[[106 134 127 107 108]
 [112 144 129 118 121]
 [122 143 125 125 126]
 [102 119 125  99 115]
 [107 128 127 112 138]]
:
[[144 129]
 [143 125]]

[[128 129 121]
 [116 115 117]
 [118 124 106]
 [116 113 108]
 [122 116 125]]
:
[[115 117]
 [124 106]]

[[131 136 127 123 128]
 [125 142 117 103 112]
 [130 131 141 136 135]]
:
[[142 117]
 [131 141]]

[[115 155 139]
 [141 133 124]
 [127 119 137]
 [117 129 116]]
:
[[133 124]
 [119 137]]

[[119 135 135 125 129]
 [138 115 141 150 130]
 [151 135 131 150 127]
 [131 127 129 124 131]]
:
[[115 141]
 [135 131]]

[[140 150 123]
 [135 134 126]
 [134 141 137]
 [147 142 136]]
:
[[134 126]
 [141 137]]

[[109 110 138 135 136]
 [119 129 115 118 123]
 [138 125 132 129 131]
 [111 157 136 118 142]
 [141 124 130 120 132]]
:
[[129 115]
 [125 132]]
---
[[135 130 120 130 115 131 141 140]
 [145 135 140 118 142 110 122 135]
 [123 119 117 145 118 145 150 135]
 [153 124 137 140 119 107 106 138]]
:
[[123 119 117 145 118 145 150 135]
 [153 124 137 140 119 107 106 138]
 [135 130 120 130 115 131 141 140]
 [145 135 140 118 142 110 122 135]]

[[104 131]
 [125 114]]
:
[[125 114]
 [104 131]]

[[110 154 107 109 129 126 126 129 144 110 114]
 [122 137 120 122 136 122 125 136 117 139 141]
 [121 138 122 120 131 127 125 129 130 125 128]
 [129 125 131 129 131 126 127 131 125 135 121]
 [127 128 129 127 126 132 130 125 152 105  99]]
:
[[129 125 131 129 131 126 127 131 125 135 121]
 [127 128 129 127 126 132 130 125 152 105  99]
 [122 137 120 122 136 122 125 136 117 139 141]
 [121 138 122 120 131 127 125 129 130 125 128]
 [110 154 107 109 129 126 126 129 144 110 114]]

[[142 156 104 145 143 152 156 101 157 152 149]
 [116 115 131 118 118 116 118 129 114 119 118]
 [138 125 113 138 125 146 125 109 152 147 149]]
:
[[116 115 131 118 118 116 118 129 114 119 118]
 [138 125 113 138 125 146 125 109 152 147 149]
 [142 156 104 145 143 152 156 101 157 152 149]]

[[125 125 124 122 125 123 123 123 125 124]
 [132 136 127 134 133 129 138 135 136 138]
 [131 124 141 131 130 139 124 127 124 124]
 [129 129 133 132 130 134 130 130 128 129]
 [133 134 131 130 134 129 132 130 133 134]
 [137 128 145 127 136 138 121 124 127 126]
 [134 149 115 136 139 119 150 141 150 152]
 [124 123 124 124 123 124 124 124 124 123]]
:
[[124 123 124 124 123 124 124 124 124 123]
 [131 124 141 131 130 139 124 127 124 124]
 [125 125 124 122 125 123 123 123 125 124]
 [137 128 145 127 136 138 121 124 127 126]
 [129 129 133 132 130 134 130 130 128 129]
 [133 134 131 130 134 129 132 130 133 134]
 [132 136 127 134 133 129 138 135 136 138]
 [134 149 115 136 139 119 150 141 150 152]]

[[129 136 131 125 127 141 131 138]
 [120 128 125 125 125 127 118 113]
 [128 121 135 131 126 126 131 132]
 [123 110 143 127 133 134 119 126]
 [134 148 136 127 134 118 128 113]
 [133  98 134 128 135 130 130 154]
 [128 125 132 127 123 134 134 132]
 [132 141 131 129 126 127 123 137]
 [131 123 120 128 134 125 120 141]
 [126 132 129 127 128 125 129 147]
 [126 140 122 126 134 128 130 136]
 [127 115 123 132 128 135 127 123]]
:
[[133  98 134 128 135 130 130 154]
 [123 110 143 127 133 134 119 126]
 [127 115 123 132 128 135 127 123]
 [128 121 135 131 126 126 131 132]
 [131 123 120 128 134 125 120 141]
 [128 125 132 127 123 134 134 132]
 [120 128 125 125 125 127 118 113]
 [126 132 129 127 128 125 129 147]
 [129 136 131 125 127 141 131 138]
 [126 140 122 126 134 128 130 136]
 [132 141 131 129 126 127 123 137]
 [134 148 136 127 134 118 128 113]]
---
[[156 132 139 119 135 121 132 130 147 130 129 129 130 131]
 [138 132 134 128 133 127 132 134 132 130 128 134 134 129]
 [ 98 126 116 131 132 132 120 124 115 137 127 127 135 118]
 [144 133 133 113 146 120 124 123 151 142 126 125 137 123]]
:
[[130 131 156 132 139 119 135 121 132 130 147 130 129 129]
 [134 129 138 132 134 128 133 127 132 134 132 130 128 134]
 [135 118  98 126 116 131 132 132 120 124 115 137 127 127]
 [137 123 144 133 133 113 146 120 124 123 151 142 126 125]]

[[144 137 136 110 113 132 134]
 [146 115 123 147 138 135 125]
 [110 143 130 107 118 121 132]
 [110 146 133 109 120 123 133]
 [144 136 133 110 112 135 134]
 [150 129 137 134 128 120 145]
 [145 113 124 148 138 134 123]
 [138 122 121 124 119 152 114]
 [146 112 125 147 136 134 124]]
:
[[132 134 144 137 136 110 113]
 [135 125 146 115 123 147 138]
 [121 132 110 143 130 107 118]
 [123 133 110 146 133 109 120]
 [135 134 144 136 133 110 112]
 [120 145 150 129 137 134 128]
 [134 123 145 113 124 148 138]
 [152 114 138 122 121 124 119]
 [134 124 146 112 125 147 136]]

[[123 134 114 123 116 136 115]
 [124 126 152 121 145 105 133]
 [130 122 125 136 136 131 132]
 [124 141 132 113 110 123 119]
 [131 108 114 152 155 139 136]
 [131 127 100 139 116 154 122]]
:
[[136 115 123 134 114 123 116]
 [105 133 124 126 152 121 145]
 [131 132 130 122 125 136 136]
 [123 119 124 141 132 113 110]
 [139 136 131 108 114 152 155]
 [154 122 131 127 100 139 116]]

[[128 114 140 133 132 133 115 130 134 133 133]
 [130 131 134 132 129 133 134 133 130 132 131]
 [120 152 123 127 128 143 133 135 114 131 123]]
:
[[133 133 128 114 140 133 132 133 115 130 134]
 [132 131 130 131 134 132 129 133 134 133 130]
 [131 123 120 152 123 127 128 143 133 135 114]]

[[110 142 129 142 132 105 110 126 107 123 125 124 132 127]
 [125 123 119 122 118 130 116 113 116 117 113 128 108 127]
 [136 122 137 135 125 110 128 140 135 141 141 139 151 135]
 [120 132 120 117 128 127 123 117 122 114 116 116 118 109]
 [154 124 142 122 140 114 137 131 144 120 131 145 132 123]]
:
[[132 127 110 142 129 142 132 105 110 126 107 123 125 124]
 [108 127 125 123 119 122 118 130 116 113 116 117 113 128]
 [151 135 136 122 137 135 125 110 128 140 135 141 141 139]
 [118 109 120 132 120 117 128 127 123 117 122 114 116 116]
 [132 123 154 124 142 122 140 114 137 131 144 120 131 145]]

[[112 143 128 126 128 126 131 116 138 124 147]
 [111 113 136 133 117 134 148 127 128 132 125]
 [115 147 127 126 130 122 135 116 136 119 146]
 [107 136 129 125 124 132 129 117 138 135 148]
 [120 140 132 133 130 119 149 118 129 112 134]]
:
[[124 147 112 143 128 126 128 126 131 116 138]
 [132 125 111 113 136 133 117 134 148 127 128]
 [119 146 115 147 127 126 130 122 135 116 136]
 [135 148 107 136 129 125 124 132 129 117 138]
 [112 134 120 140 132 133 130 119 149 118 129]]
---
[[108 137 138 103 115]
 [128 114 137 140 127]
 [143 132 111 145 133]
 [114 111 130 118 133]]
:
[115 140 111 111]

[[119 107 149 125 119]
 [137 144 129 154 137]
 [130 102 126 124 111]
 [140 147 153 128 142]]
:
[119 154 126 147]

[[112 139 130 136]
 [121 128 117 120]
 [132 112 127 117]
 [140 129 128 138]
 [126 120 106 152]]
:
[136 117 112 140]

[[147 141 136 157]
 [131 119 123 155]]
:
[157 123]

[[124 127 134 121]
 [115 144 126 132]
 [137 130 125 121]
 [101 130 121 134]
 [140 119 114 127]]
:
[121 126 130 101]

[[144 124 129 157 149]
 [115 129 128 135 108]
 [144 125 129 152 149]]
:
[149 135 129]
